Look-ups in named tables: a row name and a column name give one cell, copied from the table.

Table vov
	nim	rov	gisopu	rad	zim	gad
bigiren	-46	28	-19	-18	-15	-18
puline	-10	17	39	64	-28	17
zol	4	2	-16	37	55	-22
taronu	-24	-52	-28	30	-18	29
fup	-11	-69	56	-23	25	-9
duv	-1	-60	-59	26	-12	34
dut	52	17	-12	16	-5	15
ker	-27	-35	29	-25	14	-14
dak	-11	40	-24	-1	0	-1
zapapup	-8	40	72	-17	-24	-16

zapapup, gad: -16
taronu, zim: -18
zol, nim: 4
taronu, nim: -24
zapapup, nim: -8
ker, rad: -25
dut, zim: -5
Which row has the largest gad? duv

gapum
columns: vuvi, luz, tanotak, duguz, mabovo
zedenam: [208, 202, 208, 226, 209]
bif: [202, 201, 202, 205, 182]
ruguru: [205, 202, 206, 216, 39]
didedu: [205, 202, 205, 215, 248]
tegutak: [200, 203, 226, 243, 183]
vup: [204, 203, 215, 245, 161]
gubu: [208, 202, 208, 226, 195]
zer: [202, 203, 220, 243, 199]
dororit: [203, 201, 203, 209, 192]
kom: [202, 203, 220, 242, 166]

vuvi of dororit = 203
duguz of didedu = 215
vuvi of ruguru = 205
luz of didedu = 202
duguz of zer = 243
luz of tegutak = 203
tanotak of kom = 220
luz of ruguru = 202
tanotak of ruguru = 206
duguz of ruguru = 216
luz of dororit = 201
duguz of gubu = 226
tanotak of didedu = 205

Table zalazu
         lanis   vel   lop  lalu  tesof  zase
minel        4  -973   477   168    529   327
daf        369    60  -610   450   -553    34
nilodak     81  -121   -94   305    142    73
zuvi       203   512  -523   174   -452  -174
nomes     -118    41   640  -285    785   206
pes        -38  -107   -79  -353     50   144

nilodak, lanis -> 81
minel, tesof -> 529
zuvi, zase -> -174
minel, lanis -> 4
nilodak, zase -> 73
pes, vel -> -107
pes, lop -> -79
zuvi, lalu -> 174
pes, lanis -> -38
minel, zase -> 327
nilodak, lop -> -94
daf, tesof -> -553
minel, vel -> -973
minel, lalu -> 168
zuvi, lanis -> 203
Which row has the largest lalu? daf

dur.tsv
	div	sig	fakige	kogof	vitilut
fadazo	158	157	153	159	195
devam	167	144	119	173	116
modekir	133	186	206	186	184
lenir	129	161	223	184	157
biroz	161	57	241	144	203
nizo	150	163	141	186	154
dunava	141	121	94	185	143
nog	118	128	111	186	158
guvapag	152	132	103	161	161
suni	149	133	164	186	163
kisuzi	145	154	183	151	212
vitar	150	162	192	178	165
sur	163	182	150	166	148
rugozep	154	140	133	154	159

What is the kogof of dunava in dur? 185
What is the sig of lenir in dur? 161
What is the vitilut of nizo in dur? 154
What is the sig of rugozep in dur? 140
What is the vitilut of modekir in dur? 184
What is the div of guvapag in dur? 152
What is the kogof of kisuzi in dur? 151
What is the vitilut of lenir in dur? 157
What is the fakige of nizo in dur? 141
What is the div of suni in dur? 149
What is the kogof of suni in dur? 186
What is the fakige of fadazo in dur? 153
What is the div of sur in dur? 163
What is the fakige of suni in dur? 164
What is the vitilut of rugozep in dur? 159
What is the kogof of vitar in dur? 178

peb
|  | bepum | nen | nota | zap |
|---|---|---|---|---|
| tiv | 193 | 78 | 18 | 118 |
| kufodok | 199 | 212 | 210 | 118 |
| lagib | 121 | 199 | 174 | 118 |
| pupu | 215 | 205 | 164 | 118 |
| tasa | 201 | 172 | 203 | 118 |
| zop | 25 | 225 | 203 | 118 |
| nuz | 66 | 32 | 235 | 118 |
| berul | 230 | 197 | 218 | 118 |
| gunoga | 167 | 202 | 64 | 118 |

nuz, zap -> 118
tiv, zap -> 118
tasa, nen -> 172
tasa, nota -> 203
lagib, bepum -> 121
gunoga, nota -> 64
zop, nota -> 203
berul, nen -> 197
zop, bepum -> 25
tiv, bepum -> 193
pupu, bepum -> 215
pupu, nota -> 164
berul, bepum -> 230
gunoga, zap -> 118
kufodok, nen -> 212
nuz, bepum -> 66
zop, zap -> 118
lagib, nota -> 174

sapin =
         zulip  sopunav  lumido    lof
fanupap  41884    42297   40202  44266
tidami   43964    43348   41840  40054
pazutev  44595    43259   40817  40745
gem      72420    19972   75167  33366

lumido of pazutev: 40817
sopunav of fanupap: 42297
zulip of tidami: 43964
zulip of fanupap: 41884
lumido of tidami: 41840
lumido of gem: 75167
sopunav of gem: 19972
lof of pazutev: 40745
lumido of fanupap: 40202
zulip of pazutev: 44595
sopunav of tidami: 43348
lof of fanupap: 44266
zulip of gem: 72420
lof of gem: 33366

tar
        poz  sev  bev
sis     154  149  182
mupudi  146  178  104
gasik   126  176  141
sisog   208  168  145
baf     170  160   18
gemam   156  173  218
kopo    174  135  191
nolez   178  191  211

kopo, sev => 135
baf, sev => 160
sis, bev => 182
kopo, poz => 174
gemam, bev => 218
sis, sev => 149
nolez, sev => 191
gasik, sev => 176
gasik, bev => 141
kopo, bev => 191
sisog, sev => 168

poko:
|  | filana | por | mem | zasuk | bimiti | padarez | vub | fam | letu |
|---|---|---|---|---|---|---|---|---|---|
| rusap | 516 | -157 | -50 | -233 | 97 | -108 | 239 | -194 | -120 |
| potut | -67 | 82 | -75 | 49 | -190 | -13 | -21 | -28 | -24 |
| ris | -724 | -707 | 80 | -191 | 630 | -133 | -321 | 131 | -58 |
| suzoru | 110 | 317 | -105 | 80 | -395 | 19 | 16 | -90 | -38 |
| vev | 542 | -400 | -21 | -354 | 362 | -146 | 244 | -189 | -141 |
| dur | -264 | -530 | 36 | -211 | 433 | -132 | -25 | 1 | -84 |
| fef | -557 | 688 | -87 | 504 | -848 | 104 | -305 | 55 | 124 |
| tuv | 905 | 3 | -92 | -288 | -74 | -141 | 416 | -339 | -147 |
| rok | 685 | -633 | 10 | -528 | 650 | -189 | 439 | -177 | -195 |
| muki | -593 | 207 | -57 | 261 | -322 | 49 | -337 | 95 | 67 |

What is the zasuk of potut in poko? 49
What is the filana of ris in poko? -724
What is the letu of dur in poko? -84
What is the por of potut in poko? 82
What is the vub of ris in poko? -321
What is the bimiti of potut in poko? -190

